Each row is where one point has got to under a steady rotation. How many steps took it there?
The counts run from 0 to 646.
[113 106  99  85 136 163 148 152 115  83 138 119 113 158 125 102 177 130
 149 116 146 151 103  73 148 127  76 136 101 115 142 101  83 103  93  98
 125  77 111 135 137 168 197 161 118 144 116 130 104 139 107 143 118 159
 113 109 160 125 106 132 142]	305
[ 99 100 110 100  95 135 166 129 108  94 108 102 134 154 120 105 183 136
 146 169 149 153 112 103 140 134  82 144 128 127 135  78  89 119 107  94
 119  90 115 124 138 137 210 157 117 149 141 158 102 132  81 150 129 149
  93 113 158 132  96 131 129]	579
[131 109 110  82 119 142 157 145 158  99 109 138 118 170 116 122 147 132
 149 148 132 142 106  98 162 129  93 139  96 122 170  94 111 156 136 100
 132  90  98 127 143 138 195 122 102 171 172 156  82 135 110 122  93 114
  90 151 154 135  92 173  98]	180
[143 109  83  95 144 163 141 150 110  67 130 127 108 157 107 101 154  99
 135  99 131 137  96  56 178 156  89 127  88 123 145 118  96 116 101  78
 131  77 110 135 119 148 190 163 126 129 136 137 107 138 110 122 127 159
 109 119 164 130 140 134 138]	465
[107 122 128  84 119 115 173 147 114  63 108 111 138 162 112 122 153 139
 131 157 117 168  97 118 133 114 115 147 102 123 145  99 103 139 129 114
 121  89 114 120 151 114 197 136 101 138 147 188  94 127  79 143 126  96
  81 134 160 135  79 141 140]	481
[139 129 104  87 137 129 158 158  98  56 114 120 153 169 105 120 141 113
 125 122 120 153 116  90 156 125  97 150  85 108 115  85 116 112  90  87
 139  95 106 133 167 138 166 136 125 119 117 167  88 138 100 134 127 125
 105 115 169 137 118 108 182]	569
[129  94 111  72 119 134 180 139 134  57  78 130 129 162 138 137 158 114
 152 160 110 167 143 102 144 137 103 123 119 155 142 145 103 114 113 104
 134 110 126 105 146 148 202 160 109 147 150 157 127 121  94 149 126 112
 107 137 140 136 119 161 184]	316
[129 100  78 123 109 163 132 142 104 106 126 112 118 168 103  97 174 106
 124 119 103 153  93  79 138 139  75 132  94 117 142 101  99 142 113  98
 138  93  98 150 126 123 180 132 130 134 157 169  96 146 109 141 106 127
 100 125 185 175 121 122 110]	491
[103  85 103 100  96 130 136 130 123  70  69 117 115 162 143 110 168 143
 169 158 153 158 144  98 141 128 103 105 132 145 128 120 105 132 115 111
  99 133 115 140 152 150 204 147  92 160 177 171 131 118  88 151 106 132
 100 133 117 131  94 145 130]	609
[113 114  92  93 127 130 151 126 124  68 117 113 130 142  94 119 164 154
 136 139 119 154 104  97 141 111 102 161 121 119 148  86  91 117 116  98
 141  74 131 116 130 148 193 135  94 172 109 163 102 120 105 168  95 144
 115 144 160 113  92 127 114]	207
[116 113  88  77 162 125 121 136 120  43 101 121 130 152 109 103 142 145
 122 141 133 142 128  77 156 146 103 116 104 106 141 131 127 112 140  85
 103 125 126 107 144 127 202 158 111 143 147 203 109 141 104 139 112 142
 110 129 124 144 101 121 147]	263
[152  91  72 115 123 153 122 143  92  71 101 122 116 177 121  94 158  92
 152 112  96 157 133  62 161 140  85 123  91 149 125 136 111 129 105  87
 141 106 101 146 129 153 172 136 116 139 160 142 129 118 117 134 102 131
 120 137 151 164 142 144 149]	246
[115 131 143  96 122 116 167 161  94  62 106 106 135 151 119  89 126  98
 149 140 138 162 121  94 171 111 109 139  90 143 125 113 102 134 104  95
 119  86 107 130 132 145 185 142 106 139 143 149 120 117  74 130 157 126
  80 122 141 117  87 156 166]	163
[121 100  87 117 140 129 126 140  79  58 102 106 127 166 111  76 166 117
 133 138 100 166 126  78 160 138  95 119  96 132 126 126 139 123 123  81
 139 119 101 124 137 110 185 156 120 126 154 177 128 143  93 126 131 142
  96 115 130 159 120 116 158]	325
[126  88 106  87 129 138 133 150 126  47 152 124 125 164 112 132 114 111
 155 100 123 176 123  81 148 130  75 135  87 126 117 129  83 124 120  81
 108 131  87 125 139 158 159 123 104 172 139 156 141 137 122 158 106 136
  87 126 151 127 120 157 129]	433
[130 124 111  97 132 133 155 140 123  78  96 139 149 164 127 114 145 135
 128 170 139 130 119  93 190 135  91 139 120 109 125  84 106 108  92  81
 119 106 134 107 152 151 204 169 119 145 129 169  96 127 100 145 133 152
 105 116 139 105  92 120 170]	446
[132  81 105  85 112 142 139 143 109  95 131 112 109 156 103 114 155  92
 150 117 133 170 111  75 139 157  78 124 101 130 136 128  88 141 138  73
 110 120  74 123 126 127 181 133 122 142 175 163 113 148 128 133 124 131
  83 127 159 174 119 158 108]	272
[133 108 132 113  90 126 158 144 108  69  84 125 146 179 123 130 129  96
 173 132 141 160 131  68 161 147  85 117 106 125  99 108  94 126 101  85
 111 120  94 132 146 148 179 114 109 168 143 130 136 122 103 133 133 143
  92 125 146 121 150 162 151]	628
[137 106 124  72 151 117 169 139 111  46  99 121 127 158 125 117 139  97
 147 154 112 173 143  77 167 135 105 119 112 138 124 134 104 112 118  77
 123 118 114 106 127 144 189 157 113 136 130 162 123 128 107 152 140 120
 100 138 135 130 121 153 191]	537
[128  92  78 131 144 127 130 134 125  52 121 119  98 183 108 110 161 147
 137 118  64 174 128  71 159 114  84 141  86 127 130 106 113 135 126  98
 133 125 106 127 143 118 168 128  97 165 143 178 131 125 129 156  95 124
 100 157 133 134 111 136 124]	239
[106  83  90 105 135 136 121 138 103  60 136 115 113 170 112 117 145 134
 120 114 125 165 111  74 143 132  68 120  98 119 112 122  98 118 109  97
  93 137 114 126 128 125 185 150 121 137 143 191 144 146 104 156 128 148
  73  95 146 141 108 115 134]	140
[147 107 110 115 122 144 142 150 119  86 102 115 118 177 121 105 154 106
 160 124  94 164 136  82 153 115  95 144  91 133 125  89 117 149 119  89
 151 110  71 150 160 140 161 115 107 164 157 143 102 127 132 122  88 113
 103 160 150 162 115 158 132]	620
[115  94 103 118  89 151 137 140 137 104 127 138 119 183 132 122 144 142
 160 124 147 146 116  82 156 121  73 143  90 126 139  85  89 149 101 103
 103 120  92 149 149 158 180 123 104 168 169 147 121 129 109 134  93 139
  78 130 150 122  95 163  92]	523
[140 126  84 122 111 124 124 132 118  67  58 136 162 186 110 128 141 146
 134 139 121 122 124  95 179 127 114 134  87 111 130  89 133 134 107 111
 118 113 126 143 169 142 177 121  96 154 157 189 106 102  89 135  94 126
 108 139 138 128 115 124 143]	258
[135 106 114 119  86 141 148 136 109  68 102 117 128 181 124 126 129  94
 167 108 111 156 125  67 154 124  89 128  85 144 111 120  87 140 104 102
 108 106  96 149 127 162 166 108 100 165 156 129 140 101 101 148 110 124
  85 151 164 140 141 169 130]	248
[150 102  96  80 108 161 157 135 120  97  71 142 138 172 139 126 177  98
 150 158 143 124 121  93 170 149 103 119 116 140 151 115  97 135  95  93
 128 102 115 139 138 160 203 161 124 129 171 145  93 124  98 127 111 119
 118 137 145 146 125 158 151]	94
[133  99  91  76 149 139 154 141 113  52 121 100 107 155 110 109 171 118
 142 121  84 165 115  71 148 131  93 128 113 129 143 131  97 125 125  83
 160  83 117 118 125 132 184 158 124 147 116 148 111 128 129 148 100 131
 124 152 157 148 130 133 161]	24
[ 97 129 129 125 111 125 138 149 117  68 113 118 122 177 114 106 124 146
 146 110 148 144  90  64 172 113  92 123  97 109 113  90 103 132 106 107
  83 113 114 146 138 136 191 130  93 166 129 166 123 133  78 136 118 156
  78 120 146  94  98 134 124]	170
[142 106  91 115 140 138 127 147 125  60 108 121 106 182 114 101 166 125
 159 117  93 167 145  75 164 125  84 131  85 125 120 105 120 134 115  78
 146 122  77 140 161 136 159 122 105 163 150 153 107 136 140 130  82 124
 110 158 130 161 114 150 135]	619
[122  94 102 103 113 128 148 134  89  79  92 103 126 135 116  89 154 120
 140 163 116 158 120 111 157 121 126 149 100 143 154 113 104 152 131  93
 122  95 132 127 113 125 192 145 102 124 168 183 114 106  90 155 117 115
  79 146 141 152  71 147 131]	76
[140 110 106  85 104 160 152 155  99  98 110 126 155 156 133 109 138  77
 157 134 143 145 124  98 165 138  89 158  84 131 137  93  84 139  89  87
 136  93  97 150 156 173 179 130 127 131 169 122  91 129 111 129 123 128
  94 121 163 158 104 147 146]	437
[156  97  82  72 154 146 140 139 131  57 106 123 121 163 109 125 159 109
 142 127 106 156 139  69 164 145  89 115 105 119 137 133 113 116 131  66
 152 119  91 113 148 144 176 153 124 146 145 157  91 136 139 135  90 125
 127 149 142 158 134 137 156]	184
[142  90  52  97 122 149 148 113 127  59  95 161 143 174 105 147 149 126
 114 145  92 145 127  84 170 152  84 129  83 133 145 129 109 118 118  96
 136 116 145 104 129 153 185 141 110 153 153 174 127 127 107 155 115 129
 120 125 150 119 147 130 148]	502
[127  96  91 115  95 153 128 148 119  84 133 129 108 167 113 108 152 133
 168 109 146 175 112  74 144 121  84 141  73 131 142  87 106 137  98 100
 124 114  72 169 149 116 167 119 102 143 172 148 118 130 111 122 109 137
  83 125 150 130 106 153  95]	302
[132  97 124  87 110 115 152 144 100  60 105 119 138 166 108 128 117  92
 146 134 139 174 121  90 145 142  99 124  92 132 127 141 101 145 124  91
  90 146  93 121 131 129 182 133 115 120 172 194 135 135  99 142 146 105
  68 120 149 155 113 150 145]	352
[154 104  88  98 131 125 138 137  91  29 104 125 130 171 102 134 141 108
 141  98 103 171 117  74 163 123 111 127  82 136 109 127 101 116  91  97
 128 116 122 141 127 140 165 149 103 123 130 174 130 103 112 159 117 114
  98 140 149 119 147 129 174]	379
[130 135 137 106 113 122 156 163  95  63 103 129 141 151 127  98 123  88
 170 143 127 168 121  90 182 129 111 150  67 146 139 104 119 147 105  85
 133  99  96 137 144 135 169 128 103 133 165 146 117 116  90 120 152 121
  68 122 139 117  97 163 150]	162
